Rotation paths and how fast each direction turns (deg/step)
Each turn is a multiple of 5 degrees from 10 to 175, or 0.
Each row of a path follows its step; steps can be skipped.
Path 1:
step 0: [ 29 -19  -6 -70 -54 -28   3  38  -9   4   1 -19  34  28   1  44 -11 -32
   7  -4 -10  -3 -17 -19   1  13  -6  40  -8  25  16  12 -23 -24  -3  30
  39 -12 -25 -19 -22 -14  17 -60  24 -27 -31  55   7  -3  55]
step 1: [ -5  -7 -16   9 -31  13   5  25  10  -7   6 -20  24  13  29 -46 -28 -19
  30  19   3  15  -4 -24 -23  -7  57  56 -26   8 -21  35 -35  35  -2   4
 -16 -26   7 -30  42   1  16 -36  59 -31 -47  -7  41  -6 -56]
step 2: [ 12  -4   3 -20 -16  50 -16 -48  -2 -23  14  -1  -6  12 -24   1  27 -23
  15  33  14 -44   6 -18  50 -43  37  25   0  33   9  36 -48   0   1 -22
  24 -12   4 -15  25 -18  25 -71   6  -6  49  53  19 -13  30]
step 3: [-16   2 -13 -28 -48  18 -75  -1   6  70  22 -14  74  20 -28 -21 -16 -33
   1  27 -28  17 -38  -3  -9 -35   9  19  -1 -16  -8  -4 -60  -8 -11 -28
  23  22  11  17  16 -22  14   9  14 -27  -8   5  -8  -7 -30]
step 4: [ 30 -28 -31 -54 -66   7 -33   5 -44 -12  16  13  -9  -1  42  -3  29 -45
  18  50  17   9 -28 -45 -26  40  16  11  -5  -4  20  27 -25  43   8  -4
  23 -22  -9 -18  34  20 -15 -14   1  28  31  34 -36  12   5]
step 5: [  8  29 -13 -51  10  24  37  11   2  28  -7   7  17  -4 -44  22   1 -73
 -23  15 -14   0 -26 -13 -12 -28  35  51  -9 -16  10  51 -30 -12 -18  34
  40 -52   9  -3   2  31  -4 -34  -4 -19 -13  -4  -8   4 -66]
step 6: [ 35 -28   7 -15 -63  23 -26   3 -51  15  19  27  30   3  26 -13 -38 -21
 -26  45 -35 -12  43 -26  38  -5  42  31   3  35  19  21  14  18   4   9
  18 -26  -4   5  -8  10  12 -45   4 -54   8 -33   5 -46  23]
step 7: [-15 -17  10 -29 -39  -7 -16  25  -1  34  -2 -14  -1  30 -42  23   9 -31
  33  39 -11  31  12  17 -10  -7  35 -29  36  -9  11  54 -21  -6   9 -34
  24 -27 -55 -10  61 -13   1 -55   5   1 -24  12  53 -27 -31]
step 8: [ 18 -23  -4  -2 -12 -33 -18  -9 -32   3  11 -23  30  20   5  -8   7 -43
  16 -17  12 -13 -27   5  28  16  -7  29 -29   1  34  56 -59  38 -12 -15
  64 -11 -26 -15  -4  -6  43 -38  49 -53 -25   0 -38  18  37]
step 10: [ 33 -22 -53 -28 -10  37 -19 -57 -13  13  10  -3  -6 -17  10   3  10 -48
   8  51  18 -29   0 -63  15 -24  40   4 -16 -28  -7  32 -44  -2  20   5
 -18   0 -19 -30 -21 -59  30 -41  19 -29 -12   6  12 -16 -12]
step 11: [ 14  33 -17 -62 -48  -7 -37  -2 -32  -6   7 -21  54  42 -34  23 -37 -38
  33  36   2  34  11  -6 -19 -54  17  37  23  -9  21  12 -41  -9  -8   2
  12  13  50   8  26  17   9 -32  -2  -8  24   4  24  14  26]
step 12: [ 11 -18   8 -46 -18 -14 -42  35 -19  33  32  11   1 -48  23 -37  20 -26
  -2  58 -27   5 -31 -16 -10   1  59  40 -18   5  23  35  10  21   6 -15
  35  18 -22 -13  19  12  42 -18  58   7  20  25   2  22 -34]
[  3 -11   1 -16   9  -5   6   2  11  19   7   4 -12  -5 -19   2   4   3
  -9  -7  -5   5  -2   1   1   0   6   4   4   5  -4   2   1 -12  -7   7
   4  10   0  -5   1 -10   6  -2   6  19  -9  13  -1 -11  -5]  155
[  6 -11  -5   2   7  27  13  21   0  -5  -3  -2  -2  -2  -1   5  -5   4
 -10   6  12  -3   3 -14   1  -2  -7   4  -9   7 -11   1  -8   4  -2   8
   3 -10   3  -5  -9   8   1   6   0   4 -15  -1   4   7   1]  85
[  5   6   9  -7  10  12   4   3  -2  -3   3  -5 -21  14   6  -2   5  -7
   7   8   2  -3  -5  -3   7   5   2 -15   4  -4  -3   0  14  11   8   4
   7   1  -7   4   4 -17  -1  -3   3   0  10   8   8  10 -18]  135
[  0 -12   0  -1   1  -7   4  -9  -9   5  -7  12   7  -9  -3   0   0  -1
  -9  -1   3 -12   6 -12  -1  13  -4  -1  12  19 -11  10   2  12  13   4
  -4  10   2   0   3 -11   0  -6   8  -4   9   0  -9  16  12]  170
[ -5  -6 -23  15  -8  -7   3   4   1  -8   2  -4  -5  -3   0  -3   6   3
   1  11   0   4   8  -5  -8  -1  10 -12  -1   3  -2   3  -4   2  12   9
 -10   4 -18 -14  10   1 -12   6   3   4  -1   7  -7 -14 -11]  125
[  3   5   9   7   9  -8   3   8  10  -5   3   6   1  -9   3 -12  -1   4
   1  -9   9   4  11   6   7  -9  12   8  -2   4   3  16  -4   6 -10   4
  -1 -13   4  -2 -13   4  -2   1   8  -2  22  11 -13   5 -14]  100
